In the rows, 100 means zero.
One turn moves every row onto another: examples first, then more rows asked
nuni: 111 70 102 136 111 107 128 121 86 129 39 100 84 78 91 94
veme: 98 82 110 116 135 115 113 125 99 119 77 98 35 93 113 80
Magil: 109 69 91 132 105 112 121 109 88 125 40 91 78 93 89 96
Deser: 115 78 106 111 147 85 105 120 107 112 96 118 60 76 95 62
Zekob: 94 82 83 102 94 66 89 114 96 119 91 100 107 81 106 100
bobof: 92 57 77 103 132 76 86 110 109 155 55 105 94 98 93 76
moto: 137 76 116 131 104 85 104 119 122 132 60 89 64 80 101 89
mar: 103 94 102 112 133 80 90 141 121 111 73 127 81 84 73 92
pesid: 127 101 96 99 107 83 72 114 105 102 74 103 87 88 91 81
Fulag: 102 100 117 113 124 109 114 150 104 125 68 120 55 89 102 99
rak: 133 103 122 113 101 95 104 137 97 124 62 106 74 85 107 94
butu: 82 87 89 109 132 97 75 121 138 112 70 104 65 60 91 93
lete: 93 67 89 106 121 70 116 115 91 124 116 114 83 82 111 83
Kule: 62 66 76 112 120 76 97 117 117 125 94 102 82 71 103 103
Tedam: 100 76 105 133 113 95 87 123 127 123 43 77 60 80 98 99
Fibu: 93 77 83 82 130 99 100 120 110 164 76 129 85 72 116 82
ponik: 91 84 104 117 121 111 85 117 97 110 54 73 50 88 115 84
dek: 102 77 92 89 126 83 94 125 98 160 63 121 104 66 115 76
kido: 124 74 90 111 121 85 88 96 136 116 89 99 59 76 92 75
zor: 92 74 72 78 127 104 93 103 104 156 79 116 75 94 115 77
gune: 98 79 88 118 106 134 125 109 96 129 52 101 62 77 104 103
Bikim: 96 59 79 111 106 67 100 96 111 126 105 92 83 77 110 89
fosos: 85 70 68 87 126 94 80 105 102 148 61 105 86 106 103 80
zop: 104 81 98 119 109 129 130 118 87 131 54 106 70 63 111 97
zup: 103 71 85 124 104 126 122 103 96 127 49 93 65 92 95 100
Vur: 97 97 99 97 133 98 74 118 93 97 78 100 73 63 112 69
Fanal: 109 61 90 102 130 70 93 114 98 158 60 109 103 80 105 67
fuv: 83 74 87 111 113 65 109 131 111 129 98 122 96 82 93 107
Nov: 70 82 83 98 115 80 92 119 82 112 97 101 92 75 118 92
zalad: 111 74 105 129 113 115 134 122 85 132 49 106 79 64 103 92

Magil -> nuni
rak -> Fulag
Now these:
dek -> Fibu
lete -> Nov
Vur -> butu

One turn moves every row onto another: examples first, then more rows asked
samal: 102 91 97 68 104 97 103 102 97 98 64 107 93 117 111 102 127 108 118 79
 103 105 97 94 126 94 94 101 95 123
turik: 115 102 81 100 103 103 112 121 90 122 89 109 88 73 80 92 95 96 84 101 92
 111 99 88 127 88 97 65 88 110
lemem: 101 73 103 127 82 64 91 99 90 117 95 85 100 102 93 90 92 112 99 87 87 64
 110 121 106 105 104 77 83 105
Vebo: 103 85 92 131 74 77 88 92 97 106 98 93 86 107 104 97 120 77 101 97 89 64
 104 123 107 123 87 96 91 112
tobu: 123 117 99 91 102 128 99 94 84 89 72 86 97 71 86 118 96 93 91 122 96 96
 84 79 99 106 93 102 94 91
Feva: 113 100 93 74 106 95 114 93 89 96 57 100 100 112 105 103 112 100 112 77
 113 108 102 98 130 98 104 95 94 123
Duli: 104 72 103 122 78 63 87 86 85 108 98 85 102 101 103 96 112 106 101 90 85
 67 119 126 91 112 102 91 85 101
rili: 82 97 128 108 116 96 114 98 127 78 113 134 101 115 102 104 78 105 85 96
 122 110 105 118 92 81 96 106 94 105
zigun: 116 95 84 86 95 104 96 98 83 103 99 112 89 73 105 104 149 89 93 108 80
 116 116 96 94 101 88 99 94 101
fup: 92 108 93 91 93 94 96 110 96 141 73 98 101 95 106 105 109 103 112 110
 104 105 68 80 92 77 80 87 89 125
rubob: 95 80 105 127 84 65 107 89 85 95 115 84 117 108 103 100 74 106 89 95 86
 64 122 124 85 107 110 88 93 95
gov: 83 100 100 71 109 101 131 97 92 64 103 110 122 130 128 116 84 105 98 94
 97 101 114 95 96 90 103 115 117 107
gizis: 82 70 109 123 83 67 96 101 95 99 122 92 110 114 106 97 85 115 95 97 76
 61 115 119 84 101 100 92 94 97
zeka: 111 120 88 91 91 92 104 83 78 127 67 89 112 86 111 114 115 87 108 110
 114 113 86 92 78 91 91 96 90 119
Buk: 88 95 95 135 80 78 113 91 96 83 124 92 107 116 107 104 76 75 87 107 90
 61 112 123 91 118 97 99 103 101
kuf: 104 89 89 137 77 76 96 99 98 112 93 90 87 106 94 93 98 78 97 94 95 63
 100 121 120 118 93 82 89 115
Zipeb: 75 112 98 87 94 99 111 100 91 106 112 103 124 106 129 121 94 100 100 124
 93 102 87 83 54 78 82 112 109 109
repa: 88 100 126 107 114 95 115 87 121 72 112 132 104 112 106 108 85 99 84 97
 124 113 113 122 84 87 99 112 95 102
Dubat: 104 110 103 87 101 133 98 102 87 76 99 96 104 81 104 124 95 100 87 130
 80 90 89 75 81 100 85 117 108 85
dasut: 98 114 94 93 108 100 138 88 90 74 119 102 117 85 83 110 80 82 80 119 97
 117 117 99 78 101 110 90 95 86
kod: 105 103 104 87 100 130 86 113 98 97 80 95 87 79 87 113 105 106 97 124 84
 90 71 70 103 97 80 103 95 94
gofu: 84 124 93 97 99 98 128 103 87 113 102 96 129 102 113 116 57 97 91 119
 106 102 84 83 73 74 95 92 105 113
sep: 78 99 101 74 112 101 133 111 98 73 103 111 119 132 119 110 68 112 97 91
 97 97 104 90 108 82 102 103 114 112
fogut: 76 86 99 134 80 79 105 106 107 90 129 99 100 122 106 100 80 85 91 107 81
 56 102 117 95 111 89 97 103 104
lodu: 104 114 101 94 105 132 107 114 91 86 94 94 104 81 90 117 65 103 82 126
 86 87 80 70 100 92 91 99 105 90
Vuput: 66 90 103 87 105 104 116 122 116 87 134 120 98 99 87 101 97 106 91 122
 75 107 94 85 84 85 87 92 96 91
ronit: 118 92 108 111 106 100 89 103 103 107 88 138 85 96 124 99 117 103 83 81
 115 110 115 118 115 81 87 104 98 121
kupu: 124 98 106 115 108 99 97 100 99 108 83 134 88 93 119 99 104 99 79 78 121
 111 117 120 121 82 93 97 96 122

Feva -> gov
Duli -> gizis
Now these:
Vebo -> fogut
fup -> gofu
ronit -> rili
turik -> dasut
lodu -> tobu

